One vector is turned by the same rotation once a step. Each row is the vector after some number of steps, and that number follows the row.
The counts run from 0 to 355.
-2.687	1.508	-2.182	-0.971	0.275	3.591	-2.541	-0.200	-1.822	-0.339	-0.824	-0.908	0.970	-1.045	-1.205	-0.808	0.765	-0.184	-2.049	-0.824	-1.756	4.118	-0.963	0.433	2.440	-0.328	-2.052	-0.389	3.540	-0.454	-0.419	1.129	1.398	-0.666	-0.737	-4.161	-0.764	1.289	2.370	-1.633	1.607	1.395	-1.713	-0.791	-1.595	-0.673	-0.283 -> 340
2.056	0.460	-0.450	1.780	1.360	2.502	2.273	-0.479	-1.080	-2.248	-0.307	0.605	-0.277	-0.189	-3.226	1.212	-1.108	-1.579	-1.805	-1.043	-0.646	0.428	-0.996	0.922	0.423	2.862	-5.197	-0.367	1.027	1.777	0.779	-1.662	-0.468	-1.524	3.511	-1.166	-0.031	3.349	1.363	-2.353	0.336	1.205	0.565	-0.232	-0.215	0.964	2.196 -> 128
1.973	-0.353	0.918	2.151	-0.420	2.696	2.491	-1.115	1.013	-3.783	0.070	-0.372	-1.725	0.606	-2.832	1.531	-2.371	-3.642	-1.630	-1.444	-1.596	-0.897	-1.063	1.457	0.546	1.595	-2.597	0.049	0.246	-0.160	0.243	-1.098	1.479	-2.079	1.092	-1.257	-2.276	2.676	2.426	-3.607	-0.193	-0.101	0.380	-0.524	-0.407	1.113	0.140 -> 150
-1.819	1.424	-1.394	-1.991	1.153	4.040	-1.791	0.922	-1.236	0.321	-0.233	-0.802	1.160	-1.259	1.743	-3.397	2.516	-0.146	-2.443	-0.263	-3.499	2.493	-0.570	-0.344	1.263	-0.862	-1.921	-1.218	2.853	1.719	-1.284	-0.915	0.974	1.424	-1.107	-3.442	-1.668	0.420	2.000	-0.611	1.108	1.029	-0.492	-1.169	-0.977	-1.978	-0.112 -> 321
-1.720	2.223	-0.397	-2.938	0.315	1.484	-1.228	-1.040	-0.462	3.558	-1.149	3.844	3.080	-1.352	-0.473	0.370	-1.499	1.856	0.227	0.259	1.348	0.670	-0.302	0.073	0.569	0.248	0.454	-1.517	3.889	2.064	0.554	1.051	-0.093	1.498	2.614	-1.457	1.289	0.349	-0.709	3.296	1.349	1.835	-1.916	1.741	0.835	-1.490	2.263 -> 67
1.367	1.325	-0.088	-1.110	2.029	4.683	2.458	-0.368	-0.088	-0.752	0.481	1.980	0.437	-0.841	-1.324	-0.727	-2.034	-0.026	-2.350	0.985	-0.555	0.864	-0.214	-0.320	-0.534	1.399	-4.189	-1.274	1.676	3.521	1.133	-1.731	0.077	-0.093	3.319	0.136	-1.428	2.635	0.442	-0.149	1.265	1.537	0.792	-0.195	-0.007	0.594	3.752 -> 110
-4.375	2.964	1.187	-0.032	-1.186	-2.500	-2.290	0.634	-0.953	3.747	-2.681	0.223	2.880	0.063	3.308	-0.487	0.805	0.443	0.966	-0.907	0.249	-0.864	-0.519	-0.615	-0.371	-0.406	1.858	0.368	0.959	0.782	0.071	0.447	2.860	0.823	-1.615	-2.492	2.099	-1.024	-1.879	2.362	-1.037	-0.066	-0.613	0.043	0.326	0.071	-3.235 -> 24
0.456	-1.078	-0.626	-1.047	0.879	-2.819	-0.574	1.821	-0.611	3.356	1.314	0.600	0.953	0.526	1.751	-1.801	1.461	1.493	1.556	-0.945	0.437	-1.943	2.199	2.233	-0.981	-0.830	3.265	0.491	0.828	1.510	-3.971	-2.254	-0.922	3.733	1.517	0.326	0.484	-1.816	0.902	0.835	1.105	-1.369	-0.357	0.869	1.287	-3.287	1.878 -> 263
1.100	-0.184	1.570	3.548	-2.035	-1.868	1.247	-1.812	1.238	-2.319	-0.372	-1.158	-1.597	2.020	-2.555	2.497	-1.869	-2.709	1.709	-0.923	0.723	-2.538	-0.127	2.489	1.624	-0.207	2.138	1.337	-0.643	-3.011	1.052	-0.013	0.503	-1.361	-1.503	-2.075	-0.903	0.621	1.500	-3.375	-0.637	0.272	0.061	0.190	0.034	2.063	-2.587 -> 185
-4.247	1.547	0.942	0.578	-1.484	-2.108	-1.572	1.752	-0.205	2.186	-1.225	-1.483	0.821	1.014	4.015	-1.328	-0.016	-0.790	0.129	-1.227	-0.423	-0.828	0.239	-0.240	-1.933	-0.974	1.849	1.428	-0.472	0.507	-1.723	-0.233	5.303	0.301	-2.626	-0.917	-0.208	-0.983	-0.406	-0.108	-0.604	-2.585	-0.313	-1.046	-0.606	0.221	-3.521 -> 2
-2.705	3.174	0.613	-2.020	0.178	-0.142	-1.412	-0.608	-1.018	4.062	-2.096	2.662	3.776	-0.824	1.404	-0.362	-0.242	2.070	0.699	0.772	1.184	0.102	-0.303	-0.946	0.574	-0.275	0.638	-0.965	2.940	2.015	1.751	0.698	-0.115	1.567	0.855	-2.115	2.157	-0.134	-2.102	3.902	0.168	2.306	-0.812	0.843	0.783	-0.346	-0.049 -> 55
0.996	-0.351	1.954	2.931	-2.163	-0.153	1.533	-1.889	2.096	-2.939	0.155	-0.901	-2.083	1.834	-1.948	1.734	-2.705	-3.192	0.918	-0.669	-0.097	-2.549	-0.079	2.195	1.117	-0.479	2.064	0.995	-0.400	-2.643	0.726	-0.012	1.579	-1.358	-1.714	-1.465	-2.364	0.605	1.852	-3.360	-0.356	-0.339	0.187	0.092	-0.055	1.883	-2.215 -> 181
2.133	0.611	0.836	3.363	0.477	1.367	2.539	-0.957	-0.438	-3.459	-0.639	-0.987	-1.153	0.806	-2.756	1.521	-0.849	-2.861	-1.251	-0.902	-0.976	-0.642	-1.199	0.990	0.725	2.078	-4.091	0.269	-0.112	0.265	1.506	-1.765	0.122	-2.172	1.274	-1.917	-0.436	3.025	1.384	-3.413	-0.771	1.204	1.426	-1.078	-0.284	2.274	-0.319 -> 148
1.732	0.786	-0.832	0.024	1.647	3.276	1.900	-0.629	-1.122	-0.822	0.050	1.829	0.481	-0.815	-3.163	0.992	-1.526	-0.407	-1.687	-0.548	0.003	1.148	-0.713	0.814	0.313	2.609	-4.526	-0.893	2.226	2.686	0.288	-1.319	-0.665	-0.572	4.467	-0.777	0.102	2.997	1.070	-0.987	1.082	1.448	-0.060	0.273	0.162	-0.069	3.641 -> 113
-4.529	2.469	1.274	0.301	-1.251	-2.282	-1.894	1.297	-0.622	3.056	-2.081	-0.662	1.995	0.519	3.955	-1.246	0.600	-0.058	0.647	-0.825	-0.132	-1.046	-0.332	-0.630	-1.200	-0.766	1.762	0.988	0.008	0.741	-0.493	-0.028	4.111	0.452	-2.432	-1.905	1.013	-1.023	-1.258	1.392	-0.938	-1.251	-0.172	-0.736	-0.142	0.357	-3.738 -> 13
-1.423	0.525	-1.693	-2.162	1.074	3.233	-2.072	1.271	-1.307	0.793	-0.136	-0.507	1.323	-1.371	1.407	-2.824	2.659	-0.329	-2.083	-1.404	-3.685	2.291	-0.524	0.435	1.216	-0.341	-1.541	-1.130	3.193	1.603	-2.569	-0.832	0.747	1.640	-0.027	-3.257	-1.278	0.357	2.516	-0.376	1.208	0.524	-0.949	-0.550	-0.691	-3.124	0.270 -> 315
1.238	0.270	1.897	4.055	-1.694	-1.593	1.688	-1.658	0.599	-2.742	-0.763	-1.636	-1.688	2.069	-2.227	2.060	-1.314	-2.728	1.226	-0.640	0.266	-2.345	-0.249	1.757	1.495	0.140	0.614	1.134	-0.949	-2.311	2.005	-0.753	0.253	-1.630	-1.549	-2.183	-0.619	1.124	0.929	-3.457	-0.962	0.862	1.011	-0.576	-0.179	2.972	-2.879 -> 179
0.576	-0.469	0.915	1.728	-1.391	-4.878	0.320	-0.704	0.687	1.349	0.658	-0.344	-0.768	2.281	-0.630	1.299	-1.049	0.505	3.606	-0.173	2.888	-3.277	2.300	2.803	0.593	-1.473	5.403	1.792	-0.593	-2.123	-0.500	-0.531	-0.861	1.417	-0.912	-0.328	0.534	-1.682	0.140	-0.756	0.443	-0.021	-0.120	0.908	0.881	0.507	-0.917 -> 221
1.582	0.750	-0.536	-1.191	1.564	4.253	2.050	-0.628	-0.059	-0.639	0.565	2.543	0.369	-0.994	-2.256	0.202	-2.405	-0.232	-2.052	0.170	-0.251	0.983	-0.364	0.456	-0.390	1.698	-3.783	-1.307	2.393	2.952	0.283	-1.071	0.044	-0.047	3.914	-0.054	-1.248	2.650	1.170	-0.215	1.608	1.138	-0.172	0.385	0.171	-0.264	4.185 -> 109
-4.512	2.303	1.273	-1.258	-1.751	-0.882	-2.286	0.523	0.508	3.362	-1.853	0.689	2.292	0.037	3.640	-0.809	-0.751	-0.203	0.237	-1.023	-0.306	-1.143	-0.586	-0.285	-0.919	-1.131	2.997	0.189	1.184	0.695	-1.205	0.913	4.539	0.906	-1.994	-1.801	0.082	-1.219	-0.704	2.043	-0.519	-1.491	-1.218	0.314	0.423	-0.880	-2.760 -> 22
1.947	1.292	0.217	0.573	1.884	3.962	3.086	-0.335	-0.580	-1.892	0.220	0.845	-0.202	-0.302	-1.648	-0.463	-1.368	-0.768	-2.353	0.810	-0.826	0.437	-0.485	-0.360	-0.408	1.746	-5.185	-0.934	0.899	3.174	1.642	-2.249	-0.178	-0.752	2.845	-0.223	-1.104	3.009	0.524	-1.178	0.522	1.638	1.496	-0.971	-0.201	1.376	2.663 -> 121
-3.904	2.314	0.562	-1.693	-1.529	-1.315	-2.869	-0.278	-0.314	4.125	-2.341	2.103	3.364	-0.682	1.755	0.590	-0.566	0.454	1.055	-1.220	0.567	-0.635	-0.895	0.196	0.286	-0.292	2.629	-0.337	2.756	0.602	-0.656	1.692	2.259	1.258	-0.051	-2.579	1.725	-0.811	-0.801	2.926	-0.160	0.091	-2.125	1.353	0.694	-1.499	-1.645 -> 36
1.707	0.213	1.132	3.836	-0.921	0.106	1.972	-1.403	0.333	-3.220	-0.821	-1.280	-1.604	1.275	-3.096	2.154	-1.216	-3.499	0.118	-1.307	-0.552	-1.524	-0.922	1.746	1.417	1.312	-1.639	0.817	-0.481	-1.437	1.337	-0.933	0.508	-2.261	-0.064	-2.245	-0.782	2.135	1.773	-3.908	-0.934	0.637	0.794	-0.525	-0.237	2.253	-1.831 -> 164
-1.170	2.024	-0.387	-2.809	0.568	1.602	-0.795	-1.011	-0.655	3.254	-0.896	3.756	3.092	-1.369	-1.009	0.489	-1.582	1.792	0.019	0.426	1.320	0.951	-0.235	-0.024	0.764	0.679	-0.328	-1.366	3.964	2.312	0.691	0.878	-0.526	1.463	3.099	-1.298	1.468	0.777	-0.673	3.186	1.412	2.070	-1.710	1.687	0.882	-1.297	2.657 -> 72
2.084	1.218	-0.404	0.720	1.976	2.762	2.506	-0.346	-1.309	-1.091	-0.260	1.046	0.337	-0.493	-2.492	0.332	-0.768	-0.403	-1.622	0.069	-0.123	0.848	-0.624	0.060	0.144	2.507	-5.327	-0.743	1.223	2.888	1.508	-2.009	-1.053	-0.699	3.808	-0.860	0.420	3.257	0.383	-0.928	0.546	1.982	0.991	-0.440	-0.121	1.004	2.971 -> 117
0.652	0.043	1.694	2.941	-1.793	-4.102	0.840	-1.267	0.794	-0.271	-0.145	-1.090	-1.314	2.545	-1.345	1.779	-1.185	-0.674	3.196	0.016	2.211	-3.045	1.329	2.231	1.158	-1.208	4.237	1.886	-0.919	-2.785	1.175	-0.244	-0.539	0.176	-1.906	-1.291	0.196	-0.736	0.257	-1.884	-0.348	0.588	0.478	0.457	0.387	2.216	-2.494 -> 205
-2.130	1.255	-2.034	-1.464	0.481	3.760	-2.428	0.474	-1.656	-0.015	-0.535	-0.602	1.193	-1.271	-0.139	-1.804	1.810	-0.378	-2.336	-1.110	-2.803	3.466	-1.019	0.376	1.948	-0.403	-1.931	-0.677	3.595	0.454	-1.482	0.411	1.021	0.257	-0.473	-4.135	-0.986	0.961	2.592	-1.359	1.535	1.028	-1.451	-0.754	-1.303	-1.889	-0.194 -> 330
0.876	-0.051	1.674	3.329	-1.980	-3.165	1.028	-1.663	0.934	-1.304	-0.334	-1.112	-1.466	2.383	-1.949	2.180	-1.629	-1.841	2.534	-0.455	1.293	-2.864	0.639	2.362	1.528	-0.639	3.167	1.579	-0.765	-3.020	1.135	-0.140	-0.040	-0.606	-1.828	-1.674	-0.430	-0.184	0.866	-2.751	-0.574	0.555	0.334	0.229	0.263	2.187	-2.749 -> 195
0.522	0.132	1.124	1.026	-0.150	-4.902	0.846	0.451	-0.091	2.430	0.744	-0.402	0.031	2.196	1.418	-0.845	0.299	1.934	3.392	1.035	2.345	-3.071	2.987	1.681	-0.359	-1.821	4.545	1.671	-0.904	-0.172	-0.286	-1.807	-1.330	2.722	-0.891	0.560	0.692	-1.967	-1.054	0.549	0.371	0.233	1.097	0.158	1.208	0.595	-0.337 -> 235
2.020	0.105	0.536	1.138	0.609	4.095	2.761	-0.831	0.643	-3.138	0.383	0.564	-1.243	-0.088	-2.228	0.553	-2.355	-2.493	-2.514	-0.702	-1.581	-0.099	-1.077	0.879	-0.137	1.645	-3.939	-0.537	0.757	1.409	0.289	-1.585	1.269	-1.433	2.306	-0.445	-2.258	2.885	1.985	-2.725	0.419	0.309	0.710	-0.424	-0.292	0.892	1.945 -> 135
0.404	0.111	-0.252	-0.683	1.791	-2.883	-0.181	2.402	-1.555	3.409	0.604	-0.393	1.480	0.489	2.904	-3.116	3.383	1.894	1.103	-0.077	-0.502	-1.573	2.139	0.935	-1.082	-0.670	1.243	0.353	0.235	2.752	-2.497	-3.366	-1.546	3.765	1.020	-0.230	1.277	-1.375	-0.361	1.360	0.497	-0.005	1.123	-0.323	1.057	-2.179	1.023 -> 271
